A =
-5,-10,-9,21,-10,-6,17,-5
-52,-9,-9,66,-9,-49,66,-51
Indices start at 1.
(1, 1) -> -5
(2, 2) -> -9
(1, 6) -> -6
(2, 6) -> -49
(1, 5) -> -10
(2, 5) -> -9

X =
array([[7871, 7669, 7323, 8189, 6177, 7077, 5732, 5830, 6697, 5905, 6260,
        7923, 7154, 7754, 5446, 5671],
       [9319, 6866, 7700, 5069, 7008, 4314, 7753, 8667, 7964, 7219, 5239,
        6360, 4882, 6184, 6984, 6757],
       [4614, 7589, 4300, 3134, 4645, 9066, 5705, 4895, 7358, 4916, 6027,
        6680, 5566, 7389, 6150, 7124],
       [3880, 4119, 7442, 6028, 7708, 5632, 6983, 3666, 5456, 6117, 7514,
        5000, 6941, 5811, 6391, 6535],
       [4323, 7095, 3627, 3357, 4509, 9616, 5490, 5185, 6935, 4847, 6264,
        7034, 5546, 7589, 6065, 6980],
       [4904, 4247, 7454, 6522, 8888, 4071, 7427, 5430, 5933, 5973, 6887,
        5005, 7296, 5572, 6357, 6629],
       [7130, 8231, 6405, 7244, 5496, 8145, 7192, 7675, 6626, 6775, 6501,
        5887, 6375, 6391, 7380, 7008],
       [7628, 6356, 7641, 9118, 5063, 5529, 8175, 8877, 5566, 8399, 4126,
        6353, 5293, 8325, 5935, 7068],
       [8065, 5954, 7264, 7283, 6390, 3683, 5155, 4637, 5377, 6913, 3743,
        5602, 6001, 7464, 7872, 7609],
       [4983, 7930, 5126, 2954, 4860, 8433, 6058, 4731, 7640, 4902, 5840,
        6177, 5539, 6853, 6110, 7072],
       [4615, 5241, 4976, 3994, 5252, 7960, 7042, 4585, 6209, 6517, 8167,
        6791, 8562, 6902, 6349, 6427],
       [9180, 6692, 7902, 5863, 6734, 4459, 7648, 8843, 7886, 7553, 4889,
        6241, 5156, 6832, 7319, 6578],
       [7144, 5641, 6593, 5203, 9401, 2775, 7989, 6644, 6801, 6848, 7271,
        7284, 6678, 5149, 4842, 5569],
       [7052, 8017, 6746, 7485, 5885, 8065, 6500, 6809, 7052, 6376, 6556,
        6532, 7156, 7006, 7436, 6150],
       [7634, 8251, 6146, 7046, 5035, 8134, 8120, 8668, 5911, 6696, 6267,
        5945, 5446, 5729, 6442, 7847]])
Rows and columns are counted from 1.
(1, 1) -> 7871
(4, 1) -> 3880
(2, 14) -> 6184
(14, 12) -> 6532
(3, 14) -> 7389
(6, 16) -> 6629
(3, 10) -> 4916
(4, 3) -> 7442
(8, 8) -> 8877
(3, 3) -> 4300
(8, 15) -> 5935
(15, 12) -> 5945
(14, 9) -> 7052
(14, 8) -> 6809
(15, 5) -> 5035
(10, 16) -> 7072
(11, 8) -> 4585
(9, 10) -> 6913
(13, 6) -> 2775
(14, 3) -> 6746
(3, 15) -> 6150
(7, 7) -> 7192
(9, 2) -> 5954
(1, 16) -> 5671
(5, 2) -> 7095
(6, 2) -> 4247
(6, 15) -> 6357
(8, 5) -> 5063
(9, 15) -> 7872
(7, 13) -> 6375
(3, 5) -> 4645
(5, 12) -> 7034
(9, 8) -> 4637
(10, 8) -> 4731
(9, 3) -> 7264
(7, 9) -> 6626
(5, 9) -> 6935
